Here are some points:
[-51   9   5  36 -26 -11 -41   3 -27  45  19   7 -19 -33 -28  36  26  62 -21 -20]
[ -2  29 -42  14  -3  37  22 -17  46  11  12   5   8  28 -31 -45  -5 -27 -11 -23]
[-35  -2  64  19  11  -7  -1  48 -49  66   9  17  15  -6  19  48  51  37  -4 -26]
[ 12   0   8  -2  -4 -13  19  39  48 -20   8  21 -20 -26  36  25 -20  13  -7 -18]
[  3 -21  13  -9 -11  34 -28  43 -42  31   5  30  17   2 -49 -26   1  10 -25   5]
[  9 -11  19 -23  48  23  17   5 -15  31 -10  -6 -14  45 -12  62  24  32  24  64]
[ 15  -6  23 -23  -7 -11 -10  12 -23  -5  -8 -20 -28   8  29  44  16  18 -43  -6]
[-10  13  -9  12 -61 -16   0   7  11   3 -15   8 -43   4   4 -15  -4 -15  25  -3]
[ -15   19   63  -13  -22   48  -36  -22   29  -17   22    9   12   29   17 -126   14   -2    7    7]
[ 16   0 -34 -14  27  -8  10 -20  20  -5   4  10  19  65   1  28 -14  -1   6 -25]
[ 12  22 -32 -25  11 -32  -4   1  -3 -12   0  -6 -10  42 -23 -21  -6   3  19   7]
[ 27 -37 -20   9 -19  -6  24  -5  41  -2  25  14   2 -20 -11  21  33  -7   1  14]
[-18 -23  17  17 -39   3 -17  25  -2 -11   1   9 -15   2  46 -10   3 -31 -33   0]
[ 18 -29  43 -17  28  -1 -15 -21 -26  34 -17  25 -23 -31  17  13 -11  20 -16  25]
[-23 -16  59  52 -22 -35   3 -12  65  86  10 -22   3  51  31  -4  14  18  -6 -13]
[  -1   13   15    0  -15   53  -22    9   12    8    2  -10   41  -37  -28 -106  -24   37  -28  -23]
[  50  -10   18  -17  -23  112  -24   -2  -51    4   30   -6   83    2   -3 -106   14   38  -18   10]
[ -7 -11 -19  -6 -31  22  -3  22 -14  -3 -23  -4  17 -29  12 -37  -2 -12 -18  17]
[  1   5  31   8  62  25 -46 -42 -16  -6  19   9 -13  26 -42 -18  -9  -6   5 -11]
[ -7 -10  13  -3 -19  43  63  28   1 -15 -13 -18 -19 -16   6  -9 -19  33 -15   7]
[ -9   1 -10  21 -30   0  26 -50  21 -23  16 -24  22   1 -37 -78  22  20 -35 -35]
[  0  11  19 -15 -22   8 -39  10   2  22  -4  35  44 -29   3 -13   2 -13 -10  26]
[ -7   4 -46   2   9 -12   5 -28  -6 -20  28 -23  18   1 -30 -63 -16   1  41 -19]
[-34  19 -47  -8  22 -38  38  11  34 -32 -12  -6   5  53 -28 123  36 -14  38 -23]
[ -6  19 -27   6  -4 -12  12  27  30 -19  -8 -20 -11   4 -16  -5  -9 -33  22   6]
[-36  -4  57  13  22  -2  -6  52 -55  63   4  21  19 -10  16  37  48  37 -12 -20]
[  4  31  -4 -10  30  16  24 -34 -41 -18 -15  10  -5  10 -43 -44 -14 -30 -15  30]
[ 22  45 -55 -16 -24   8  -3 -19  10 -26   3  -7   4 -22 -11 -10  -4  -9   7 -20]
[-42  -8  70  14  20  -6  -4  58 -58  77   5  25  18  -3  17  50  56  46 -10 -24]
[ 36   2 -11  15  22 -14  37  25   3 -20 -16  -8  -5  -6  15   2  22 -20 -15   0]
[-35 -11 -29   6  -8  43 -19 -17 -14 -32   7  30   6   2 -29  -1   8  29  -3  18]
[ 34 -31 -12 -22   5 -13  -3  -2 -35   6 -15  12  42 -20  35 -52  -5  -5   8  40]
[ -5 -34   8  -8 -33  21  21  16  -2  -1 -28  -6  11  -5  10 -10   5  18 -10  78]
[ -3  21  11   3 -11 -36 -12  11  -3   9   6  -6 -34 -15  16  69 -14  12 -28 -12]
[-10  19  33 -23   6  13  18  10  -7 -24   8   3 -56 -13   9  39  -3  12   6   2]
[-15  43 -23  22  12 -34  25 -18  21  12  18 -17 -15   8  -3   4 -19 -23 -23 -18]
[  12   -3  -13   21  -16    1  102    0  -15   24   -8  -12  -16   -7  -25 -100    8    3   40  -33]
[-13 -19   7  27  59   9 -18  -4 -31  18   7  73  41  -1  -1 -47 -19  30 -35 -10]
[ 12 -17  43 -22  40  21 -54  21 -37  -7 -17  42  56   9 -18 -36 -25  -5 -22 -13]
[  8 -14 -20  -5 -20  -4   7  39 -11  22 -22 -20 -48   3  23  -2   8  20 -24  25]
Here are 24 more points, each followed by its number:
[ -9  13  36  11 -50 -28  13  31  24 -10  24   0  -8 -24   7 -16 -10 -13  -4  -5] 0
[ 28 -21  36  -1 -28  41   4  -4 -29  12   4  -9 -29 -47  24 -17 -22  10 -16   5] 1
[ -8  -2 -39  32  10 -20   3  -5 -20 -11 -10 -17  14  11 -24  -2 -21  -9 -25  17] 2
[ -4  24  -9  -7 -20  -6 -24  16 -46 -19   7  10 -20  -4  35  -1 -32 -11  32  52] 3
[ -3   7  36  15  40 -31   2  38   8   6  53  31  -5 -13 -24   2   9   6  -4 -11] 4
[ 26  39  53  56 -42  -2  -8 -20  42 -31 -12 -40 -40 -41 -26 -74   8 -24  51 -54] 5
[  5   7  57 -53 -19 -11  22  -9  -4  -3 -11 -10  22  -7  20 -50  -8 -18  12 -41] 6
[ 20  11  56  -3 -32  22  -4 -28   0 -45  -4   2  19 -11 -31 -71 -34 -11   3 -11] 7
[ 42  11 -11  12 -17 -42   6   8  22 -11   9  -6 -30 -36  27 -14   8 -13 -22 -11] 8
[ 23  21  28 -17   4  23 -14   0  27  39 -20  -7 -60  26  20  33  19   7  40 -10] 9
[ -8  -4 -21 -22  31  53 -24  29  -1  -7  -5  36  15  45  21 -40   1  -3 -24  29] 10
[  1   7 -17  -7 -16   3  15 -14  -6   7   0   7 -35   0  -7  40  -2 -12 -10  -5] 11
[ -6  13  14   1 -14  40 -15   9  15   9   2 -12  33 -37 -20 -83 -21  36 -23 -22] 12
[ 20 -12 -20 -31  51  15 -29 -41 -25 -33 -13  50  79  54 -22 -19   0  -1   0  27] 13
[-16  44 -29  24  13 -35  28 -16  22  12  21 -17 -13   6  -1   1 -17 -28 -27 -19] 14
[ -8 -10  -1  21  48   9 -16  -6 -26  12   6  63  36  -4  -3 -44 -17  25 -29 -12] 15
[ -1   8  11   2 -16  49 -15   9  18   4   2 -11  33 -36 -15 -96 -18  32 -20 -24] 16
[-19  24  -2   8 -30  -3  32  -9   3 -36  20  27  23  -7   0  39  -9 -16  -3  22] 17
[  16   32  -21  -17  -36   43   -1  -37   10  -25   13  -26   99  -18  -62 -114   25  -22   40  -44] 18
[  4  10  36  -1  15   2  23  24 -41  -5   1  14  17  -4  42  48  -6  36 -21  13] 19
[ 11 -14 -16  -3 -15   0   3  30 -11  19 -18 -21 -44   2  24   6   5  18 -17  27] 20
[-33  -9  26  13  30   1  -6  -9  10 -16  29 -49 -23  -1  18   1   2  20  47 -23] 21
[-25 -13  28  23 -34 -19  37  20  13  48  -5 -22 -50 -42  43 113  26  43 -31  -4] 22
[  6 -23  29 -17   5  71 -47  23 -10  36 -19 -24  42 -10  76 -30 -24  34 -36  18] 23
Which three of these numbered points are nearest to each point below, ignoring the 2 directions in which the first points spread most? Their numbers follow each, nearest first.
[-26 -16  38  25 -37 -26  45  26  18  57  -6 -23 -55 -50  51 127  28  50 -33  -3] > 22 1 16
[  2   8  36   1   0   5  30  31 -34  -9  -2  12  16  -6  45  48  -2  37 -22  21] > 19 17 11
[-12   0  21  -2  53  -2 -37 -20  11  20   8  -2  26 -19  10 -99   0 -31  26  17] > 21 14 4
[  1 -26  -7  11 -24  27  35  16  51 -23  -5 -22 -28 -33  69 -26  21   1  31 -22] > 22 1 16
[-23  54   4  34 -14 -32 -10  38  11  19   6  -1 -32  12  35  85  28 -29   0 -26] > 14 0 11
[  4 -24  24 -16  24 -23  18   4  28  50 -13  48 -28 -48 -36   4  -2  61 -28   2] > 12 16 11
[ -8 -36  14  34  26  10 -22  13 -18 -15 -28   9  42 -10   4  24 -22  15 -38  30] > 2 19 15
[ -8  15  40  15 -56 -28  18  35  29 -11  30  -3 -18 -30  10 -12  -9 -17  -3 -11] > 0 8 7
[  1 -25 -23 -20  -4  11  14  28   6 -22  -9  -7  27  27  11  16 -29  11  -1  20] > 19 10 2
[ -2  16  52  31 -38 -28  33 -39  28 -13   4   3 -52 -33  51   1   8   5  51 -21] > 5 0 7
[ 40  15   1  -4 -57  15  41  10  56 -24   6 -15   9 -31   2 -48  14 -20   7 -36] > 0 16 8
[ -9 -27   5  27  32   9 -13   8 -16 -13 -29   8  41 -12   2  24 -21  14 -29  32] > 2 19 15
[  15   26  -19  -13  -33   41    2  -35    8  -25   14  -25   86  -16  -57 -108   26  -20   35  -45] > 18 16 12
Here are 24 other points, each followed by its number:
[ -7  -2 -52  -7 -36 -22 -13 -20  12  19   9  -1  50 -11 -36 -12 -27 -14   7 -18] 0
[-28   5   4  -8   8  23 -31  20  24  21  10   3   1  22 -23  44  21 -17  -9   1] 1
[  8  10 -55 -33 -17 -44  64  17   6  -9 -13 -20 -44  -8 -37   4 -13 -23  33 -25] 2
[  4   2  31  10  65  28 -44 -35 -17  -9  18  10 -12  24 -38 -14  -7  -4   3  -2] 3
[-51 -13 -49   8   3  24   3  -1 -24  40   5  -7  10  36  15  32  11 -15  -1  16] 4
[ 11   9 -23 -14  24   8  -3 -20 -17  -6  -4 -17  18   7 -25  -9 -24 -26  24  22] 5
[  4  13 -15 -12  18  12 -12 -16 -12  -4  -2 -22  17   4 -23 -13 -23 -26  22  26] 6
[ -1  37  -7  -6  37  16  20 -39 -42 -20 -14  11  -6  11 -54 -62 -13 -36 -17  30] 7
[-22 -14 -12 -16  -3  33 -39   3  -6  30  -1 -35   0   6   7   5 -19 -40 -18 -38] 8
[-56  18 -18   4 -11 -28  41   0  30 -28  17 -15 -42  -7  11  50   1   3  32 -23] 9
[ 16 -28  21  17  -3 -18  15 -18   3  30  -1  16 -58 -38  22 -30  -5 -15  -6   3] 10
[ 20  49 -62 -11 -24 -14  10  10  32  -2 -20 -43 -11  41 -22  11  13 -17  50 -27] 11
[-25 -37  30 -27 -35  58 -53  11 -43 -10 -16  -8  63  -9 -25 -71  -5  19 -39  46] 12
[ 37 -27  15 -24  41  22 -48 -20 -42 -17  -4  51  15   1 -35 -63 -22 -28   4  20] 13
[ 32 -31  -7 -17   3 -14  -1  -4 -30  10 -13  12  29 -23  33 -49  -5  -7   7  36] 14
[ 37   4  26  -8 -28  35   1  16  28  -6  12 -34  17 -13  10   5 -15  28  -6  20] 15
[ -2 -19 -25   2 -24 -34  -5   9   4  -2  13   6 -26 -26  49  47  10  52 -17  18] 16
[  7   6 -31 -13  34 -25  -8  11   7 -12 -13   0  19  36  10  19   0  -4 -11  35] 17
[  6 -12   1  11 -14  24  17 -22  -2 -22  17 -10  -1  -9 -19 -57  25 -10  -2 -43] 18
[ 38   4 -38 -11 -48  17  19   9 -13  -2 -14 -16 -13 -10  33 -54  11   3  -5 -15] 19
[ -8  -2 -14 -32  31  14 -10  -5 -42  32  -2  52  17   3  19 -15 -13  -2 -10  19] 20
[ 19  30  90  19  -3   7 -30 -17 -39  51  35  66 -52  -3   3 -23  -9  73  -8   1] 21
[ -2  24  -5 -13 -10 -40  26 -17  16  -1   4 -22 -59 -11   8  16 -21   3  75  27] 22
[-32 -16 -21   3  -9  38 -15   4 -17 -25   1  27   5  -7 -15   7   4  37  -8  17] 23
Which three of these numbered points are nearest to each point below, ignoring the 2 directions in which the first points spread most? Their numbers follow each, nearest first.
[  7  10 -40 -36 -18 -39  59  14   4  -8 -13 -19 -36  -8 -30  -3 -12 -21  30 -28] > 2 18 19
[ 22   2 -15  -4  48 -37  -1  -2 -24  -1   4 -14   7 -29  -8  16   4  -8 -31   8] > 5 6 17
[-36  20  29   9 -32 -13  -7   6  -5   1  -6  -5 -30 -19  23  66  -5  -9  18 -34] > 9 18 8
[ -8 -23  42  15  25 -22 -11   3  21 -12   2  -1 -22  12   6  23 -21 -12  28 -17] > 3 6 9
[  5   3 -31 -13  32 -26  -5   7   1 -15 -13   0  14  34   5  17  -3  -3 -12  33] > 17 5 6
[-21   4   1 -14  14  27 -34  22  23  20   4   6  16  26 -21  46  23 -15  -5   8] > 1 6 5
[-12 -18   4  24  50  10 -14   2 -28  16   4  62  39   2   1 -40 -16  23 -27  -5] > 20 17 5
[ -5  27   1   5 -27  -8  48 -26  40  34 -11  -5 -46 -10  31 -41  -1 -12 -13 -44] > 10 18 19
[-15  -8 -20 -16   6  10   8 -16  -4 -35 -17 -13  -8 -28  48  -9 -28 -34   5  10] > 14 6 20
[  4  28 -29  -6 -24 -20  -8   7  10  12   8 -44  19  27 -24  -8   6 -25  10 -27] > 11 0 1
[-12 -54 -23  -9  13 -46 -43  -4  15  49 -20   6  28   5  21  28  -4  31 -36 -53] > 0 8 17
[  6 -18  -3  13 -15  21  18 -18  -6 -23  15 -16  -6  -9 -13 -55  25  -5  -5 -43] > 18 9 19
[  0 -12   7  -6  -3 -39   7  -6   9 -22  -4 -28 -34 -20  29  25 -11  -7  -7 -11] > 10 18 9
